In the data rows, 128 means zero.
Here is a table of points, one per row:
[182 119 157 184 152 192 149 137 113 157 140 107 115 100 114 142 124 128 111 160 139 140 137 155 102 163 146 167 135 114 117  92]
[181 116 164 170 142 169  98 112  98 137 192  59  75 140 103 133 115 133 117 117 127 130 127 163 130 110 197 169 120 150 130 127]
[ 82 123  95 166 132 160 168 167  62  83 126 147 174 152 127 101 112 126 133 177 139 114 126 159 181 151 130 137 129  53 126 107]
[ 75  93  69 133 148 141 121 144  92 144 110 160 100 186  63 140  93 105 106 149 137 144 146 155 159  67 133  85 115 138  94 159]
[ 74 161 111 118 132 124 134 115 127 112  86 154 183 183 163 115 145 120 180 186 100  55  55  41 139 159 135 157 122 142 184  93]
[146 109 122 193 122 169 167 136 121 165 132  99 148 143  78 110  72 139  99 213 110 111 111 144 148 147 152 152  97 149  98 103]
[144 190 178  72 105  76 166  76 156 128  90 110 127  89 157  77 111 155 172 163 146 127 135  94  42 148 129 143 170 114 171 134]
[143  90 109 100 143 119  82 116 136 117 141 153  51  65 155  96 123  96 154 112 109 152 131 148 131 107 138 121 146  68 106 141]
[123 163 145 147  31  73 145 182 142 144 166 119  96 119 164 199 212 118 112 139 105  96  95 109 152 117 143 130 101 183 179 107]
[134 110 120 139 139 141 118 126 131 177 160 132 115 158 113 195 168  82 115  81 144 172 164 165 108  78 147 105 129  76  81 152]
[142 140 149 110 145 132 153 152  81 156 146 142  71 155  75 147 100 109  92 111 143 122 137 130 126 143 131 138 122 123 159  73]
[116 119 118  92  73  65  84 129 193 134 179 107 122 116 158 152 174 114  95 103  62 124  88 111 139 187  92 141  90 192 143 134]
[142  97 115 148 133 138 138 100 139 149 180 110 157 143 114 149 125 133 141 159 121 164 146 168 140 140 142 143 166 109 107 142]
[105 120 111  94 199 147 139 158 122 134 114 168 128 107 123 145 141 135 112 139 145 123 137 133  97 109 146 127  65  65 156 100]
[167 118 141 172 133 164 159 136 130 135 151 111 115 115 145 139 148  93 199 139 135 175 160 164 144 124 177 162 171 101 109  95]
[146 123 129 180 183 202 143 153  87  76 128 146 108 124 153 101 129  76  87 187 106 127 119 137 112 150 114 135 166 153  49 105]
[ 97 134 109 128 142 141 139 156  63  86 116 158 134 120 162  67 103 108 148  52 134 117 128 140 138 146  58  96  82 157 153 159]
[147 181 177 116 135 124 187 149 129 103 107 137 141  97 163 119 151 152 141 151 171  68 116 103 156 172  67 109 135 184 132 157]
[ 65  75  52 101 116 100 112 130 130  94 155 179 102 118 144 129 137 104  90 133 172 118 150 146 113 127 131 131 152  93  99 146]
[150 117 131 118 118 110 121 124 153 158 127  91  93 107  99 117  99 118 115 124 142 174 157 142 130 152 181 183 161 153 130 107]
[105 116 105 122 118 117 156  90  96 156  88 155 113 110  58 105  54 126 124 128 140 139 141 119 158 158 147 162 113  83 120  64]
[ 92 145 114  96 138 114  87 111 108  46 121 179 135  75 203  87 157 140 174 110 137 128 134 140 108 108  77  75  40 104 120 178]
[150 128 145 135  89 109 137 240  64  58 105 136 179 213 104 174 147 101 107 184 109 111 109 110 181  95  98  87 122 143 147 130]
[122  86  93  91 147 117  72 114 117 103 148 184 137  80 151 114 135  72  98  80 129 159 155 157 150 136 140 139 169 125  23 120]
[ 42 132  72 134 145 151 127 125 124 156 110 137 116 180  68 189 128 144 114 157 167 122 149 112 101 111 146 136 123  74 113 163]
[ 87 159 121 146  94 108 128 119 136 136  76 138 134 163 111 126 116 141  97 125  69  72  50  75 121 182 119 160 118 172 183  78]
[132 124 125 143 119 133 116  97 174 112 167 101 163  90 156 113 135 185 170 107 181 114 156 119  98 135  91 106 101 132 142 176]
[111 146 127 104 149 131 152 107 190 162  79  68 158 136  93 118  87 108  86 132 109 196 161 182 171  75 186 129 165 155 142  93]
[138 122 130 126  84  88 134 193 147 138  96 111 186 129  98 196 155 147 102 177 141  48  89  62 125 114 114 108  73 169 170 139]
[196 155 188 150 119 132 173 106 153 114 150  87 153 115 139 122 141 149 133 122 163  93 128 107 121 152  89 117  80 136 178 189]
[150 207 197 131 135 134 133  54 109 139 128 109 100 153 118 106  93 130 146 174 160 107 135 112 101  89 103  91  81 133 104 180]
[ 65 160 113 101 115  97  87  76 189 154 127 110 118 128 144 141 158 186 196 162  50  99  66  75 121 141 159 153 203 121 162 127]
[ 90 125 100 136  87 104 107 147  54  92 100 165 142 186 130 114 115 205 160 135  78 108  85  92 162 182  84 141 105  92 185 125]
[117 124 113 140 137 145 100 144 105 115 162 181 113 207  82 112  77 105  86 139 131  83 100 121 146 116 155 131 137 132 113 135]
[125 128 122 167  96 139  49  90 143 178 103  89 189 176  71 148  98 143 159 109  47 121  73  74  98 125 143 133 193 145 123 146]
[167  72 121 128  85  96  90 139 156 101 115  55 181 134 163 153 182 130 110 156 110 122 106 121 110 134 121 125 137 204 152 133]
[178  72 127 121 149 141 105 116 146 168 145 146 100 151 158 101 134 147 190  84 139 186 173 167 153 145 139 147  86 114 144  86]
[131 111 119 147 181 180 139 157 139 129  90 176 129 128 137  98 107 153 113 115 133 101 116 133 166 135 114 124 166 128 114  84]
[139  99 122 164 123 148 104 115 111 101 149  84 179 155 121 153 131 165 163 119  65 124  88 131 175 116 110 110 139 158 135 125]
[105 142 123 148  54  89  70 114  97 135 119 139 172 153 137 152 151 163 154 120  83 127 104 115 132 119 152 144 169 151 161 157]
[138  99 114 149 152 167 141 108 120 182 123  70 159 139  97 110  86 137  99  91 114 165 141 160 138 142 153 154 147 105 117 120]
[ 87 104  84 129 154 139 140 163  87  77 165 157  95 139  74 146  98 117 118  83 139 154 148 148 135 112  93  92 124 112 116  97]
[162 111 139 127 113 119 105 119 128 160 196 137  69 132  98 124  92  98 127  90 107 163 135 165 130 133 143 136 111 134 110 110]
[141 131 141 156 143 160 158 175 179 153 112  92 145 123  81 147 105  88 104 132 174 107 148 133 128  92 147 122 153 158 121  93]
[ 89 139 112 140 108 125  88 157 110  84  99 160 153 166 118 193 164  94 104 132 108 147 123 110 137 130 144 138 106 188 129 184]
[133 124 130  36 166  89 142 169 163 172 117 137  56  85 135 139 135 126 106 134 149  67 104 115 175 110 150 128 134  85 151 125]
[139 144 148 114 144 132 157 138 130  95  84 152 128 121 179  63 111 186 131 132 117 143 122 104  87  90  73  64 128 133 139 154]
[120 141 131 185  62 109  62 122 126 151 128 108 151 170 102 153 137 128 128 105  77 152 109 130 141 123 151 144 139 149 118 148]
[ 98 123 107 102 183 147 155 157 157  99 114 182 132 108 114  96  85 141 126 138  98  67  70  97 149 142 141 149 198 110 105  98]
[102 187 152 118 162 137 109  96  57  95  41 187  91 172 136  86 104 129 154  96 148 128 143 124 119 144  76 100 118 112 142 132]
[102 143 121 121 153 143 133 126 163 149 122 155 144  68 125  99 105 129 122 115 131 118 117 145 178 154 118 139 115  66 162  87]
[143 105 123 102 122  97 143 127 162 144 159  98  95 103 163  93 121  90 150 131 123 163 153 148 118 202 155 195 116  84 130 105]
[122 161 143  92 139 113 120  68  86 153  86 112 162 113 105 121 106 144 147  84 151 143 151 112  55  84 118  91 148 150 135 163]
[130 156 153 123 108 120 180 108 128 103  72 181 129 128 136  96 113 128 130 127 110  94  96 106  81 167 107 145 108 163  99 144]
[138  95 113  99 126 105  87  79 154 149 157 138 126  98 157 113 136 113 168 148 121 139 134 127 105 111 159 142 180 117 106  99]
[115 158 134 128 151 143 163 110 114 168 133 117 150 132 116 112 108 133 128 107 124 139 131 120  99 169 182 195 177 113 102  77]
[142  77 103  90 119  94 102 146 159 123 199 113  93 101 148 163 177  39  77  71 133 163 152 151  94 109 169 141 148 124  70 175]
[156 106 133  86 145 110 149 138 156 125 160 117  83 130 125  91 102 113 121 106 106 138 124 166 141 164 140 164  94 121 144  77]
[152 196 192 164 128 156 152  75 139 135  64  96 101 153 144  79 104 143 193  86 143 121 134  98  84 141 148 140 145  97 141 104]
[190 162 195 135 118 122 148 109 191 110  84  97 141  86 175 130 160 135 163 107 159 154 171 109  68 105 115 106  91 115 171 136]
[142 195 183  71 115  77 130 128 149 123 101 132  85  66 167 116 144 183 138 128 179 121 155 124  98 132  99 112 146 164 143 124]
[144 102 117 136 172 169 150 177  99  95 133 115 183 145 131 183 173  85  39 159 182 139 170 136 121  67 125  80  98 104 133 130]
[106 118 104 113 110  99 197  98 170 204 137  85 120 131  99 127 106 119 130 130 111 173 142 170 111 150 156 165 141  76 150 127]
[109 118 100  79  93  74  59 104 141  95 126 151 137 120 161 135 169 198 180 113  74 101  75 137 186 154  83 115  94 120 149 107]
[ 90 104  95  98 133 108 185 163  85 112 135 127 158  92 132 115 124 102  95 149 146 172 170 139 139 179  91 137 121 122  99  89]
[166 165 182 179  95 137 110  64 136  89 162 134 169 132 156 105 137 140 151 182 165 117 144 147  78 107 109 101 141 119 111 182]
[180 141 170 109 119 108 139 114 111 112 161 111  85 100 137 139 146 196 139  71 174 152 174 150 154  62  97  61  62 183 155 179]
[110 106 104 228 122 203 169 157 108 152 144  94 172 110 101 148 120 121 134 148 163 149 165 145 117 119 145 137 170  94 152 128]
[185 154 184 110 162 139 150 130 166 158 111 110 127  78 137 181 185 175 118 125 161 118 142  57  37  30 106  43 116 159 117 198]
[137  79 102  98 172 135 106 151 159 155 138 117 116 124 134 126 141 145  72  65 155 156 160 188 182  95 147 125 166 176  77 147]
[105 108  99 129  70  89  69 142 116 121 180 136  59 155 166 185 205 108 140  84 138 116 122  89 146  99  90  84  80 138 116 159]
[137 116 127 160 175 185 128 142 107  88 147 158 152 100 153 109 136  52  84 218 109 126 110 138 196 132 111 124 112 138  54 155]
Along one direction, these points spread out more than along any other. Take the direction at right angles to it along which they spread out most. Go by this last direction. For each point below, how far along it does it lie, from 0 to 99? The average is 50, and the first point in the table lies past the average. One standard deviation of the points above along it is 16.
[123 163 145 147  31  73 145 182 142 144 166 119  96 119 164 199 212 118 112 139 105  96  95 109 152 117 143 130 101 183 179 107] >> 45
[167 118 141 172 133 164 159 136 130 135 151 111 115 115 145 139 148  93 199 139 135 175 160 164 144 124 177 162 171 101 109  95] >> 60
[142 195 183  71 115  77 130 128 149 123 101 132  85  66 167 116 144 183 138 128 179 121 155 124  98 132  99 112 146 164 143 124] >> 74
[109 118 100  79  93  74  59 104 141  95 126 151 137 120 161 135 169 198 180 113  74 101  75 137 186 154  83 115  94 120 149 107] >> 36
[182 119 157 184 152 192 149 137 113 157 140 107 115 100 114 142 124 128 111 160 139 140 137 155 102 163 146 167 135 114 117  92] >> 55
[143 105 123 102 122  97 143 127 162 144 159  98  95 103 163  93 121  90 150 131 123 163 153 148 118 202 155 195 116  84 130 105] >> 58
[106 118 104 113 110  99 197  98 170 204 137  85 120 131  99 127 106 119 130 130 111 173 142 170 111 150 156 165 141  76 150 127] >> 53
[190 162 195 135 118 122 148 109 191 110  84  97 141  86 175 130 160 135 163 107 159 154 171 109  68 105 115 106  91 115 171 136] >> 83
[146 109 122 193 122 169 167 136 121 165 132  99 148 143  78 110  72 139  99 213 110 111 111 144 148 147 152 152  97 149  98 103] >> 32
[146 123 129 180 183 202 143 153  87  76 128 146 108 124 153 101 129  76  87 187 106 127 119 137 112 150 114 135 166 153  49 105] >> 42
[142  77 103  90 119  94 102 146 159 123 199 113  93 101 148 163 177  39  77  71 133 163 152 151  94 109 169 141 148 124  70 175] >> 73
